Each path below is one point turned by a fixed rotation once a step. After each direction that follows a path, write how fast that rotation turns it, in degrees each step (0 if it stays still).
Each turn is a multiple of 5 degrees from 10 to 175, or 0.
Each row of a path follows its step; steps can be skipped.
Path 1:
step 0: [ 35  21  10   6  28   1  14 -22 -23  15   4  43 -23 -22 -45 -37 -27  16
  40  22  18  12  33 -16  -4   5  17 -27 -22  16  -3   4 -54  26   6]
step 1: [ -1 -40 -23 -20  21  33  24   4  -8 -32 -41  55   5  -8 -20 -53  -4  27
  13  14  14  11  52  -3  14  13 -11   2  26  21   8 -21 -17  -8  -4]
step 2: [ 11 -11   8 -19 -30  -3   9 -21  13 -10 -16  -7  17 -22 -25 -56 -58  14
 -12 -29  42 -16  24   6 -15  38  31  23  36  12  12 -30 -16  -9  -7]
step 5: [ 31 -34 -24  -6 -34  -3  43  22  11  23 -41  -3 -14   7 -29 -25 -35  28
  -6  -7  17 -29   5  23 -27  32  33  -7  15  26 -11 -20 -39   1 -11]
step 6: [ 11  -9  -4 -21 -50   0   9   7 -19  -4   3  48  25 -19 -66 -13  -8 -11
   0  -3  14 -11  16  32   5  -2  32   7   0  31 -34  29 -24 -37  14]
step 7: [ 20 -19  11 -34  22 -22  -7 -26 -32  -6 -39   2   6  22 -55 -13 -12 -27
  14 -24  -9  -6  50  21  10  12  40 -18 -17  -1  -1 -16   1 -25  42]
step 8: [  0 -15 -18   2   0  -1   4  19  -7   8 -52 -17 -21 -17 -16 -35 -56  17
  26  17 -11   0  21  -3 -26  -6  40 -42 -35  24 -15 -23 -35  -2  20]
step 9: [ 15 -12 -17 -26 -22  42  -1  -4   2 -39  -9  46   8   1 -12 -48 -25  -7
  -4  29  18  21  18  28 -13   4  32 -28  -6  29 -35  36 -35   7   4]
step 11: [-16 -15   1   5  15 -12  19   5 -15 -10  -7 -41   2 -42 -34 -41 -29  13
  20  29  31  15  39 -12   6  -3  50  24 -16  31 -20 -32  -8 -17  30]
[  0   4  11  -6   4  11  -6 -17   5   9  -7  17   1  -2 -14  10  12 -16
  -5  11   8   7  -2  -1   8  -9  -4  -7  -1   6   1  18  -7   1 -11] | 120
[  5   7  10  13   6   2  10  -1  -3   9  -2  -3  -3  15  17 -11   9   0
  -7  10   0   8  -3  18 -10  10   9  14 -12  13  -4   9   3   1  -4] | 65
[-29  -3   0  -6  14  -1   4  -1   1   6 -24 -16   2   5  -2  -1   2   3
 -10   7   6  -7  -3   2   4   0  -8  -2   3   8  -1 -19  -2  -3  -4] | 115
[  1   9  12  14  -7   7  12   2  16  17  -5  -9  -4  -4 -14  -2  -2   5
   1 -12  -6  12 -12  -5   5   6  11  -8  -3  -5  13  -7  -8   8   6] | 135
[  7  -8  -8   4  -3  11  14  -7  13  11   4  -7 -13  -8  -1  11   3  -5
   0   7  13 -14   4   3   6  -6   8  18  14  -4  -5  -4  17   5   3] | 40
Path 2:
step 1: [-37 -17  11 -17   5  12 -23   0  14  27 -21  30  46  13 -54  45  -8 -12
  33  31 -12  -4   9   7 -47   4  -8 -37 -32 -18 -23  -8  -2  28   0]
step 2: [ 14  31 -25 -13 -21 -11 -19  18  13  23  16   7  28  -4 -38  -3  23 -56
  -8  34   7   1  35  15  -8   6  20 -64 -43  41  11 -13   0  -3  -8]
step 3: [-16   7  41  -3 -23 -42 -48 -30 -16  10  10 -22   8  -5  -3  27  50  -8
  -2 -10 -24  14   2  30  -5  25  -1 -50 -33  -4  18 -22 -24 -39 -13]
step 4: [-43 -13 -43 -19 -27 -32 -46 -21  -6  -6  -2  -1   9 -22 -14  24  19   0
   5  50 -29  25  26  39 -42   4  -2  13  14 -26 -21 -19   3 -17 -27]
step 5: [-18  10   2 -19   1  17 -34  22  17  -8  39  -1  50 -26 -12  33  52 -41
  41  52  -2  15  31  11   7  -3  -5  22   9  -7  33   5   6   2  10]
step 6: [-33  -5  36 -53  -8  -8 -16   8  -3  -9  25  38  34  14  19   6  35 -11
  16 -25 -21   2  61  34  -5 -16 -21 -16 -38  24  -2  25  26 -20 -13]
step 7: [-38 -20  -8 -13 -44  40   4 -13 -40  34 -15  36  18   0  -9  46  15  -6
   4  13  20  19   9  53 -32   0 -13 -20 -35   7   4  -1   4 -39  15]
step 9: [ -4 -31  11   1   5 -19 -16   7 -35 -33   3 -36   3  22  -5 -18  61 -56
  40  16 -31   8  16  25 -19  -4  -5 -34 -12  26 -14 -10   0 -40   7]
step 11: [-15  20  -6 -15  -7 -19   5  37 -27  -9   9 -13  38 -12 -32  43  18 -22
  29  -9  34  43  22   9 -35  33 -44  40   1   4  -1  -1  21 -20 -12]
[  1  14  12  -7   2 -11  -1   3   6 -14   7  -4  -3  10   5   4   9  12
  17 -15   1  10  -5  -7   7  18 -12  -5  -3   6  10  -9   6   8  -1] | 130
[-12   0  13   9  -3  10  -5   9 -18   7  11  -8   1   6  -7  -2  -3  -3
   9   2   5  -2  -4 -15  -3  -2   0   6  -3  -9   7 -17 -11 -13  19] | 170
[  5  -2   3   8  -7   2 -11  20  -6   2   6 -12   0  -5  16  -1   3  -5
   0  -4 -10 -11   7  -7  -3  18   8  -1  -4  10  -1  26  -5   4   3] | 115
[ -8 -10   5  -4 -16  12   6  -4   3  -2   9   2  25   6  11   2 -12  11
  -1  -4  -2   3   0   3   1 -13   0  12  -3   8  10   6  13  12   9] | 55
[-22  -4  21   2   5 -13   5 -13   5   8  -8  -5  -9   9   8 -17   4   6
   2   7   1  -1  -4   5   0  -2   4   3 -11   5   4  15  -2 -12  -5] | 115
[  6  -2 -10   9 -11  -3   7  -2 -11   0  10   2   7  13   2  -5   3   0
  -6   6  -1  -1 -22   7  12   8  12 -11 -24  -5  -9  -7  -1   2  -8] | 65
Path 3:
step 0: [-21  35  41  43  -4 -39  30  17  20   8  -7  32   9  32 -23  -6   3  -1
 -23  -1 -47  31   8   6 -16 -44  40 -14  44  -8   5  15 -27  25 -23]
step 1: [  2 -18  -1 -19  14   1   1  66  -7  15 -24  23 -31 -20  -5  28 -37  67
 -31  23  23 -20   9 -27  28  21  -6  10 -30 -41   5  21  38   9  -4]
step 2: [ 55 -17  28   4  -2   9   3 -35  18 -24  48 -55  -9  -6  11  -3  56   7
  22   7  32  39  -7  -2  38  10  -5  -7   1  36  24  -7  36   4 -16]
step 3: [-15  -2 -40   8 -11 -45 -22 -10 -15  22   0  -2  24 -18 -15 -24  20 -27
   5 -13 -44  13   0 -21 -18 -54  41   4   9 -35 -36 -43  24 -35 -21]
step 4: [-56  11  -8   4  20  56  41  48  42   3 -34  19 -16   1  -1 -23  -4   3
  10  -1  38  -1   1 -18  -8   7   5  -9 -38  10 -14 -44 -33  32  -9]
step 5: [ 22  38  37 -12   7 -12  15 -46  21  27  31  -3  16  10  -9  11 -27   9
  10  25   0  -5   5 -49  16  32  25 -29  28 -11  67  13  12  17  48]
step 6: [  9 -14  -7  27  16 -24  -2  15 -61  16  31 -23 -16  26   8  28  29  -7
 -56   4 -32 -33 -16  16  36 -33  29   8 -23 -12   4  -2  -1  14 -41]
step 7: [ -5 -38   8   2  24  42  -6  15  26 -49 -26  -7 -33  -9  -8 -26   3  37
 -15 -15  -3  33   0 -47 -27 -23 -29  58  21  -3  19 -16  14 -20 -25]
step 8: [ 34  35 -19  35   6 -45   9  24  38  33  11   5  -2  33 -23 -37  -1   2
  27  16  14  27  -7   1 -17  38  -6 -57   3  15 -21 -17  53 -15   7]
[ 11  13  -4  -7  -7  -9  -5  -7   6   0  -3 -21   5  -2   3  -3   2  -2
 -20  -7  16  -8 -14  -4   2   3   4 -12   8  16   0   3   7   3  13] | 115
[-13 -10  14  -8   4   9  -3  15   6  -4 -10  -2  11  10 -17  -9  -4   3
  -7 -12  -7  -5  -8   4   5 -12  16  10   6   6 -12   3   2  -8   2] | 110
[ 14  11   7  -1  -9  -3 -26  10  -2  14   7  14   1  10   7  -1   1  -6
  -6   4  -3  -4  10   1 -10 -14  11 -12  -8  -5  -5   0   2  -5  -3] | 135
[ -4  -3 -14  -8  -3   7  -5  -1   5  10   7   5   6  -2  -5   1   6  -7
  21 -19   7  -4   3   3   2  -5  -3  -7  10  -3  -9 -25   1  11  13] | 65
[ -7  13  -8 -11  -1  14  12 -15   2   1  14   8 -11  15  -3   6  -4   6
  -5  -4  -3 -21  -9   1 -12  -3   4  -1   5   0   8   0  -1  -8 -12] | 55
Path 4:
step 1: [-22   0 -59  16   3   4  15   2  -5  44   3 -10  24  33 -29 -28  48  25
  14  28 -13  32 -22 -10 -20  22  23  53 -27  22 -13  23  17 -11  -8]
step 2: [ -5 -23 -14  13  25  11  42 -13   3  -4  16  24 -10  18  18  60   5 -18
   1  21 -41   5 -17 -43  -9  18 -11  -8 -36  38 -15  25 -60 -30 -29]
step 3: [ 39 -20 -35  -7  13  35  29   7 -20   4  18   8   8  22 -17 -17 -24  -8
  24  43   8 -29 -58  17 -14  10 -35 -18 -23  12 -11  -3  32  39 -54]
step 4: [ -6  -7 -11  -9  66  11  44  17 -36  -3 -39 -19 -12  -8  22  45 -22 -11
  13  19  26  -2  -9  33 -29 -13  17 -11 -17   9 -35  19  31 -42  27]
step 6: [  1  41 -13  22  12  34  32 -30 -23  27   3  33 -21  23 -12  18  24   1
   5  31   4  61 -25  16   6  30  -7  55 -24  18 -23  19 -32  -3  30]
step 8: [ -5 -24 -21 -12  49  24  71 -15  -1   7  17  35  32  36  -2  -5  18  20
  10  25  38 -25  -2  25  16  -1   0   8 -10   6  -4   6  59  -7 -23]
step 9: [  4 -26 -40 -18  38 -42  30   4  12  -8 -22 -15  27  21  23  56 -37   2
   7  41 -21   6 -25 -25 -41   0  21  19  21   4 -18  22  13  -7  32]
step 10: [ 53  23   6  20  32  25  22  19  -9 -30  21  40  24  21 -15  -4 -45   9
 -31  10 -15  56 -52  -8  10  11 -12   7 -14 -34 -15  29   2   0 -11]
step 11: [ 15   9 -22  25  22  33   5  12 -33   9  26 -34 -25  21  37  17  22 -21
  18  43  32  19 -35  46 -37  23   7  28   8 -26  -5  12 -30  18  32]
[ -9   0   0   6  -8  -9   9   3  -2 -20 -10  -2   6   4  13  -1  -8  -6
   8 -12  -7   9   5  -3 -18 -14  -1  -6  -1  11  -6  -2 -15 -16   4] | 145
[  1   7   7  -6   8  11  -6   2 -19 -11  -9   0  -1  -8   1   7 -13   5
  -3 -16  -2   3 -11   8 -16  16  14  -4   2 -13   0  -5   2  11   2] | 60
[  5  -7   5  -7  -1 -16  -1  -6  -2   1   7 -16  -3  -9 -19  15  -8 -10
  -1   0   5   1   6  -4   2  12   9  -2  -3  -9 -12   4  -9 -22  -7] | 145
[  2  10  -5   5  -7  -1  -9  -2   4   2  15  18  -3  -6  -9  13 -15  11
 -13   8 -12   8   4  -8 -12  -5  -4  13 -11   4  -1   0 -13   7   0] | 90
[ 21   3  -1   4   9 -11  -5   6  -1  -2 -10 -14  -7   4   0  -2 -18   5
   2  -2   4  13   1   3  16 -17   9   8  -9   3  13   8   4   4   7] | 70
[  9   5  11 -11   6   4  -5  -3   8  -6  -8  -1  11   3  -4  -8  17  -3
   7   9 -13  -6  -6  -4  -3  -4   3   6 -24 -17   1  -4 -15  -2  11] | 80
Path 5:
step 0: [ 15 -36  10 -25  20  20  20   9  15   9 -19   0 -43   0 -15 -16  21  21
  29   2  23  15   2 -71 -39 -17  20  20  48  41  28  -1  -8  31  -7]
step 1: [-14  -2 -22   8  23  35  19   3 -67 -30  21  -3 -12  40   0  24 -14   7
  17  43 -13  17 -24 -25  20  21 -20 -23 -14 -38  56   2  -7  -6 -31]
step 2: [  2  39 -49 -11  31 -48 -26  20   3  18 -57   3  25  17 -17  21  -9 -11
  44 -43  32  29  -2 -20  10  12 -27  19  15  -8   1  19 -10  12  -5]
step 3: [ 18  21  34  -1 -15  33 -24 -21  44  27   3 -25  -1   6 -42  50 -27  26
   2  31  32 -19  31 -12 -25  -4 -11   0  -8 -18  55   1  -7 -10  33]
step 4: [ 14   8  55   9  21  -6  -4 -15  -1   6  -9 -19  10  -1  52  15   9 -44
  25  -7 -22  -3 -23 -24 -26 -12 -22 -19  39 -21  15  19   7 -42 -60]
step 5: [  5   7   8 -26  42 -11  21 -36  16 -42 -48  21 -11   4 -23 -13 -29  23
  28  44  34  21  17 -10   1 -35  27  11  -3 -29 -24 -31 -15 -13 -27]
step 6: [-46   4  22  10   3   8 -56   9 -15 -29  -9 -27   2 -30  -1 -27 -50 -17
  20  16 -15  24   4 -49 -13  23 -39 -21 -16  21  30 -17 -18  31  10]
step 9: [ 12  23   9 -13  31   4  10  12 -14  -4  16 -41 -37 -51  32   1   8  -3
  23  -2  16   8   6  18  -8 -47 -41 -41  29 -26  19 -57  10  -9  31]
step 11: [-28  26   4   4  21  12   6  51  59   3   8 -12   9  -1  20 -13  -5  19
   5  -6   6   5  34 -47  29 -23  31  -2   3  47  31 -32 -18  32 -30]
[ -7   0 -12  19   0  -9   0  11   6   9   1  -1 -14  -7  26   3  -5  -6
  12  -4  -6   4   7  -6 -14  -7  -5  11  -5   0  -6   9  -5   6  -5] | 160
[ -2 -15   7 -15 -14   2   5   9   8  13  -3  -6  -1  -5  -1 -10   0   5
 -11   6  -3  11  20  -7  -3   2 -13   6  -5 -12  14 -11   1  11   1] | 130
[-18  -3 -13  -7  -1   1   2   2  -4 -16  -6  19  -3   0  -2   5  10   6
  -2   1  -6   8 -18   0 -12   4  -5   1  -5   3  16   8   2  16   9] | 60
[  4  -4   5  -4  12  -1  -7 -17   6  11  13   3   7  -7   5  -6  -6  14
  13  -2   2  -2  -2  -4   3  -6   6  -3   2   1   1   1 -17  22  20] | 125
[  3  22  -3   8   0  -4   7   2   9  -7   0   5  -5  11 -11 -14  -1  -1
  -5  -1  -6   2   8 -20  -9  -2   1   5   6   7  -2 -10   2  -8  25] | 125
